In the data rows, the value 128 means zero.
Here are some points:
[105 155 172 134 101 100 114 173 206 184 107 150 118 102 155 181 139  99 202
 102 149 158 117 115 157 129  97 145 147 128  65 155]
[145 176  93 149 140 156 129 108 173  94 138 122 133 108 119  87 135 119 136
 107 127 166  93 131 110 115  69 152 120 117 165 100]
[138 110 129 121 109 133 127 122  94 156 150 129 113 154 113 138 161 147 106
 146 132 122 111 132 144 158 144 132 146 142 135 133]
[ 87 131 113 175 136 149 145 131  91  93  85  95 142 115 117 160 132 129 139
 133 165 133 138  75 106 120 153 110 129 107 139 174]
[116 103 108 203 144 175 221  42 164 133  97 143 161  79 158 209  59 132 155
  96 164 170 161 115 205 115 107 108 120  80  85 152]
[104 134 139 128 155 140 153 129 129 185 174 124 151 120 122 189 153 116 129
 114 163 139 139 147 201 187 122 155 122 141 114 120]
[133  74  20 167 127 129 171  85 145  94  87 140 109 136 105 156  90 147  96
 141 130 112  66 199 106 117 128 103  92 121  86 138]
[134 151 166 124  94 104 111 173 208 140  72 153 107 124 153 148 115 121 210
 107 130 154 129 122 114  86  87 127 142 120  81 157]
[132 103 130 135 119 118 120  98 122  84 107 146 131 112 142  92  90 133 124
 146 121 159 190 102 114  80 127 127 147 129 119 139]
[185 117 133 129 159  93 127 109 155  68  87 127 139 109 135  83  87 114 153
 113 107 159 164 143  98  88 100 146 127 133  99 114]
[126 125 132 125 128 121 120 130 120 167 157 121 122 138 119 155 160 147 112
 139 135 124 102 130 133 176 123 137 123 124 131 118]
[132 119 134 117 131 110 115 126 120 121 107 141 110 159 129 107 149 141 141
 147 105 128 129 163 113 116 117 124 116 119 145 121]
[128 137 137 115 108 107 118 144 122 111 118 138 114 164 128 103 127 140 144
 151 110 111 123 126 100  95 134  99 125 104 140 131]
[114 152 122 128 158 112 127 111 109 160 146 101 123 109 130 152 168 144  91
 145 143 138 106 119 138 135 125 151 103 153 152 107]
[135 145 175 138 130  90 103 165 185  83 119 123 135 111  86 147  57  90  73
 107 141 120 103 143 167 103 205  95 167 162 109 229]
[129 104 145 148 161 138 131 138 127 179 129 103 112 166  90 169 184 148 129
 125 138 122  86 136 182 198 127 160 144 149 154 159]
[ 94 148 139 118 101 133 129 143  97 162 174 129 119 126 142 159 172 147 113
 144 139 103 107 129 158 167 162 113 137 117 135 129]
[118 139 145 123 112 120 122 139 118 129 100 127 124 124 136 131 128 133 132
 128 126 122 139 114 108 112 151 139 125 130 131 136]
[117 152 126 113 112 113 108 143  95 130 147 150 110 129 136 118 151 137 122
 155 131 100 101 131 143 129 154 103 138 120 143 129]
[138 138 149 111 155 137 136 109 149 109 122 133 121 121 153 126 124 135 135
 106 117 140 138 120 124 106 130 134 119 148 119 118]
[130 144 164 111 192 193 180 108 142 144 188 110 161 128 173 153 128 140 111
  98 129 126 172 139 123 101 135 110 140 189 136 128]
[132 121 135 126 142 115 114 103 117 164 150 151 144 116 114 137 143 140 110
 156 136 148 125 123 164 157 124 159 130 144 116  98]
[114 129 144 128 106 130 141 147 125 102 107 122 126 130 138 122  97 131 142
 136 125 125 151 128 109  91 130  97 136 126 120 133]
[145 139  97 121 135 122 135 131 144  77 133 107 144 104 110 129  93 108 153
 109 114 153 185 160 130 125 103 137 127 137 104 109]
[132 137 130 111 115 118 106 149 163 116  63 137  95 124 153 111  71  69 175
 116 135 139 124 106  93  88 149 108 144 111 118 107]
[ 85 149 148 123 102 131 130 158 100 160 164 104 112 125 136 142 185 155 124
 134 156 109 108 125 178 160 145 111 136 118 137 142]
[ 66 159 146 125  80 132 135 175 125 124 148  97 133  90 175 142 150 125 149
 129 146 104 141 118 164 118 142  95 135  82 137 153]
[124 147 135 123 139 102  96 153 167 170  77 147 114 132 146 125 115  73 161
 100 146 133 101  91 170 134 140 128 127 108 107 131]
[112 136 122 105 104 111 120 136  92 141 145 144 134 129 142 126 123 118 115
 150 143 122 122 112 125 115 156 115 131 107 126 109]
[131 141 120 139 146 118 127 115 141  92 125 129 131 124 136  91 139 129 131
 132 116 139 116 127 120 112 102 150 120 107 141  93]
[187 128 132 120 149 104 124 100 164 106 119 129 149 106 125  98 104 113 150
 103 115 156 164 141 106 118  94 152 110 145  98 101]
[126 117 133 124 134  98  92 120 113 123 124 155 133 135 131  95 125 128 113
 151 100 134 130 120 132 107 140 126 108 110 138 102]
[135 129 124 119 139 144 132 104 151 146 124 125 103 144 135 117 121 116 127
 110 124 144 123 117 124 141 128 126 139 137 124 120]
[132 104 134 109 160  70  84 170 150 167 108 157 138 172 114 122 162  94 134
 149 130 118 102  92 112 133 122 113 129 121 120 121]
[149 108  97 148 141 113 132 124 142 112 103 151 125 125 132 114 101 105 130
 128 124 130 114 138 117 129 111 126 122 118 113  93]
Then 12 other points, each followed by its number:
[144 144 104 120 140 111 131 124 146  69 118 112 157 112 102 113  97 101 164
 103  98 139 194 157 121 125  97 155 117 138 100 113] 0
[160  73 131  96 230  47  48 177 185 211 139 182 124 157 123  89 183  56 122
 144 143 103  67  54 101  95 139  38 118  93 153 125] 1
[110 127 132 133 134  92 108 115 121 128 124 130 148 118 115 108 131 127 108
 144 126 117 128 108 143 125 134 140 122 111 130 131] 2
[149 127 128 143 120 109 129 105 100  87 117 120 156 100 102 111 127 123 118
 117 138 130 179 147 136 139 157 175 106 124  81 144] 3
[124 123 134 120 116 132 124 138 117 131 139 130 129 145 134 138 129 125 143
 130 133 125 146 127 147 121 119 115 121 126 124 121] 4
[136 124 128 136 126 122 122 123 114 125 133 130 144 127 126 133 140 118 111
 134 133 132 128 149 154 157 137 154 124 141 119 134] 5
[177 115 125 140 147 121 130 104 135 101 106 176 131 136 167 105  77 111 137
 133 101 156 131 147  80  94 103 100 115 112 124  90] 6
[126 111 129 131 142 122 130 110 132  77 100 140 138 110 137 120  93 124 151
 131 120 153 163 136 137  86 128 120 131 134 110 124] 7
[133 118 135 136 142 109 124 111 113 142 139 135 143 109 111 126 133 118 101
 129 138 139 140 121 133 139 139 156 112 141 112 118] 8
[168 124 126 134 172 123 135 110 143 124 118 168 129 123 161 128  92 117 134
 129 109 149 139 144 101 119 112 121 119 122 130 106] 9
[128 154  94 105 148  83 116 116 144  89 140 110 174  90  91 143 119 107 143
 116 115 140 181 187 180 168 101 193 101 125  81  99] 10
[131  74  17 164 133 135 184  63 128 105 105 141 121 134 109 172 116 149  83
 145 137 112  59 197 145 138 134  98  99 117  90 168] 11
Which of these numbered points is nearest to each point below by angle, seen from the average point of the first points? Its number follows each.
[182 125 131 143 133 141 152 111  67  57  95 137 169  98 108  81 133  90  98
 132 150 153 218 170 121 135 179 156 138 163  50 131] > 3
[141  69 144 110 219  92  78 174 143 250 169 128 132 188 104 129 212  65 112
 154 157 137 108  86 144 204 130 135 138  97 110  96] > 1
[119 147 104 116 142  97 127 131 139 123 150 124 167 105 111 162 123  95 137
 115 117 157 169 172 191 176 116 174 119 116 106  95] > 10
[131 108 141 139 145 127 141 127 120 189 151 106 114 153  93 177 179 152 111
 136 146 127  78 136 192 207 152 166 150 149 150 149] > 5
[129 113  92 165 129 151 183  88 127 110 127 143 126 126 113 144 113 119 110
 111 132 132 117 147 151 147 117 116 119 140 119 152] > 11
[ 81 150 155 125  67 149 138 173 110 110 157 105 123  92 167 141 161 154 162
 136 158 102 126 122 133 111 126  76 132  84 132 139] > 4
[120 140 150 142 112 138 147 159 144 137 154 116 141 119 148 159 147 137 151
 132 141 110 129 122 140 152  94 111 130 106 135 133] > 4
[117 113 134 116 115  94 105 112 126 109 101 128 130 129 114  97 124 124 124
 137 111 120 131 102 124 115 137 128 107 115 131 133] > 2
[110 147 139 116 139 154 151 132 122  84 127 123 142 111 161 129  94 131 127
 120 137 128 171 121  88  65 161 100 143 149 138 134] > 7
[111  74   0 167  87 146 243  81 122  94 129 124 115 162  95 205  79 141  98
 148 177  73  16 231 124 139 135  70  98  97 102 187] > 11
[144 105 134 139 135 115 120 108 108 138 150 140 131 108 123 118 138 137 115
 155 125 166 138 117 118 138 101 149 134 146 105 111] > 8
[105 119 129 123 146 102 107 108 112 192 164 133 152 120 101 142 146 132  84
 131 144 134 111 103 198 172 139 157 112 115 134 111] > 8
[139  79  19 180 114 142 201  80 132  76 110 131 107 136 113 165  74 140 118
 121 140  93  65 185 113 125 106  85 105 105 107 179] > 11
[140  93 136 129 115 135 126  95 115 106  98 133 134 123 134  97 108 140 124
 132 110 149 165 110 134 112 126 130 138 129 126 142] > 7
[ 97 146 149 121  75 147 140 173 116 124 143 102 123 101 157 128 143 151 157
 136 136 122 143 126  94 109 115  93 133  97 125 138] > 4
[159 121 143 136 141 112 102 109 129 103 115 134 136 116 107 109 142 142 123
 125 120 126 126 129 131 140 123 146 121 121 126 147] > 3
[145 115 121 116 135  86  95 166 136 142 113 145 132 146 126  98 118 104 139
 154 131 135 121  85  77  81 143  86 134 119 110 127] > 1
[154  87 151 135 139 125 113 100 119  86  83 150 125 123 141  86 106 136 124
 143 111 158 168 124 123  85 121 130 137 136 117 151] > 7
[123 119 124 119 120  90 107 120 134 108 114 129 131 118 114  80 118 133 117
 130 118 116 146  93 119 103 144 130 113 116 139 139] > 2
[153  78   0 163 117 135 191 114 125 110 155 164 101 137 104 193  73 113 108
 126 159  74  15 195  72 139 109  89  94 123  91 158] > 11
[127 117 128 122 125 102 118 112 124 133 121 135 143 121 106 109 117 128 112
 144 125 140 138 104 134 122 141 132 118 118 138 119] > 2
[146 142 104 120 150 119 135 137 151  75 122 116 152 117 124 111 119 107 165
 104 104 130 186 151 139 124 103 147 110 132 118 127] > 0
[156 111 113 139 136 115 123 138 137 112  90 153 122 131 155 101  81 101 145
 124 121 140 120 125  79  97 133 106 128 120 116 104] > 6
[115 128 153 122 120 145 127 119 109  84 109 119 133 117 150 120 109 139 144
 126 117 114 158 113  88  76 162 108 129 140 149 158] > 7
[156 102 140 132 130 125 108 102 113  90  93 143 125 116 136  86 104 132 126
 152 109 153 179 110  99  75 125 134 136 134 110 128] > 7
[168 114 117 138 131 105 112 147 147 107  79 150 113 152 140  95  97 101 147
 134 127 138 110 122  85  99 118 104 127 111 125 108] > 6
[141 165 138 115  22 183 117 153  51 174 219 191 154 116 166 135 230 126  89
 174 167 158  60 132 163 212 174 132 167 134 122 116] > 5
[130 129 143 118 136 140 147 122 137  78  90 118 128 139 163 101  98 137 155
 125 101 125 172 133  86  57 135 117 119 141 130 130] > 7
[103 145 144 120 103 142 125 160 122 206 186 117 112 133 122 177 200 160 119
 136 150 120  72 125 199 236 141 149 146 117 147 141] > 5
[110 118 116 143 151 132 146 114 130 204 172 132 147 130 111 203 162 147  74
 130 151 128 103 138 201 217 139 144 134 137 123 132] > 5
[135 113 130 122 131 128 127  96 125 121 130 131 140 132 114 119 120 138 126
 135 114 141 150 138 138 121 113 140 121 133 117 122] > 3
[124 131 151 122 162 186 144 135 137  83 151  99 151 126 166 116  70 100 158
  81 124 118 194 153  95  53 151  75 162 168 119 178] > 7
[101 126 152  92  85  96 119 143 134 182 133 113 143 166  86  83 123 125  74
 148 108 142 135  81 164 138 126 140 119  95 150 100] > 2
[114 119 126 128 123  89 108 115 118 101  93 122 128 119 108  86 109 130 115
 124 110 113 142  88 117  89 140 119 109 112 135 140] > 2
[136 123 135 129 124 106 121 118 112  89 106 139 133 107 117  95  98 133 123
 136 125 138 152 126  95  93 139 129 120 124 118 130] > 7
[128 174  77 103 154  83 126 118 138  84 149 100 190  73  88 117 106 108 153
  99 126 162 219 189 162 172 116 198 101 123  59  96] > 10
[125 123 129 120 121 104 100 127  99 136 132 131 131 146 112 117 130 140 107
 149 125 114 120 112 119 122 155 112 128 130 132 117] > 2
[ 92 162 148 125  85 133 139 159 113 127 167  95 125  99 156 136 163 145 149
 135 141 107 129 121 145 116 114  90 137 101 125 148] > 4
[127 150 151 118 133 108  98 155 200 197 105 153  88 140 133 151 145  97 174
  98 130 139  92 124 155 150 101 157 143 124 100 124] > 1
[136 122 122 122 155 133 131 117 147 137 137 136 131 124 121 137 146 129 146
 120 123 143 147 161 164 154 108 139 123 132 110 118] > 10
[ 84 203  99  97 125 136  68  68 170 220 113 100   5 126 149 157  85  74 165
  44 159 104  40  77 136 193 179 177 158 105 155  57] > 1
[115 125 141 121 104 163 140 147 103 126 138 138 132 122 159 132 141 128 123
 129 146 135 140 124 141 114 143 120 141 120 131 143] > 4
[ 70 155 153 132  92 142 153 167 123 148 167  97 132  88 159 156 153 132 146
 132 155 114 142 114 158 131 141  98 129  94 118 145] > 4
[118 119 122 111 140  90 104 108 131 153 134 134 140 131 115 126 146 124 111
 143 114 126 114 120 155 135 135 142 105 107 132 117] > 2
[132 135 109 130 143 147 130 144 155 148 160 110 145 125 103 165 150 114 133
 108 124 140 155 156 170 174  91 146 115 144 128 122] > 10
[153 101 137 126 130 136 121  96 119 115 111 140 118 123 122 101 129 151 125
 143 120 164 157 104 134 123 111 136 147 151 124 129] > 7
[122 127 131 121 113 134 135 134 124  90  99 127 125 120 161 107  88 118 138
 115 115 129 155 122  88  66 155 116 133 135 129 124] > 7
[154 177 105 139 175 133 113 103 176 102 157 129 147 118 122  87 185 125 138
 110 109 156  83 120 138 119  70 169 123 109 167  82] > 10
[175 120 130 125 173 120 137 106 135 127 130 170 134 130 161 121  94 101 127
 126 119 157 132 149 118 121 105 129 118 119 124 101] > 9
[137 121 101 149 128 121 126 130 138  92  90 142 132 114 152 106  68  87 143
 121 131 130 126 123  92  91 138 110 117 121 105  98] > 6
[137 134 132 142 150 171 163 100 107 108 131 130 125 114 156 122 100  98 113
 111 130 154 166 122 125 100 131 108 144 141 112 145] > 7
[134 140 136 117 106 110 115 147 115  85  98 113 112 161 145 103 120 141 150
 141 116 116 127 127  75  87 130  81 135 107 136 131] > 6
[ 94 149 149 131 114 146 144 169 133 152 147 104 134 106 163 151 151 128 132
 122 141 119 128 119 153 147 119 108 128 112 128 138] > 4
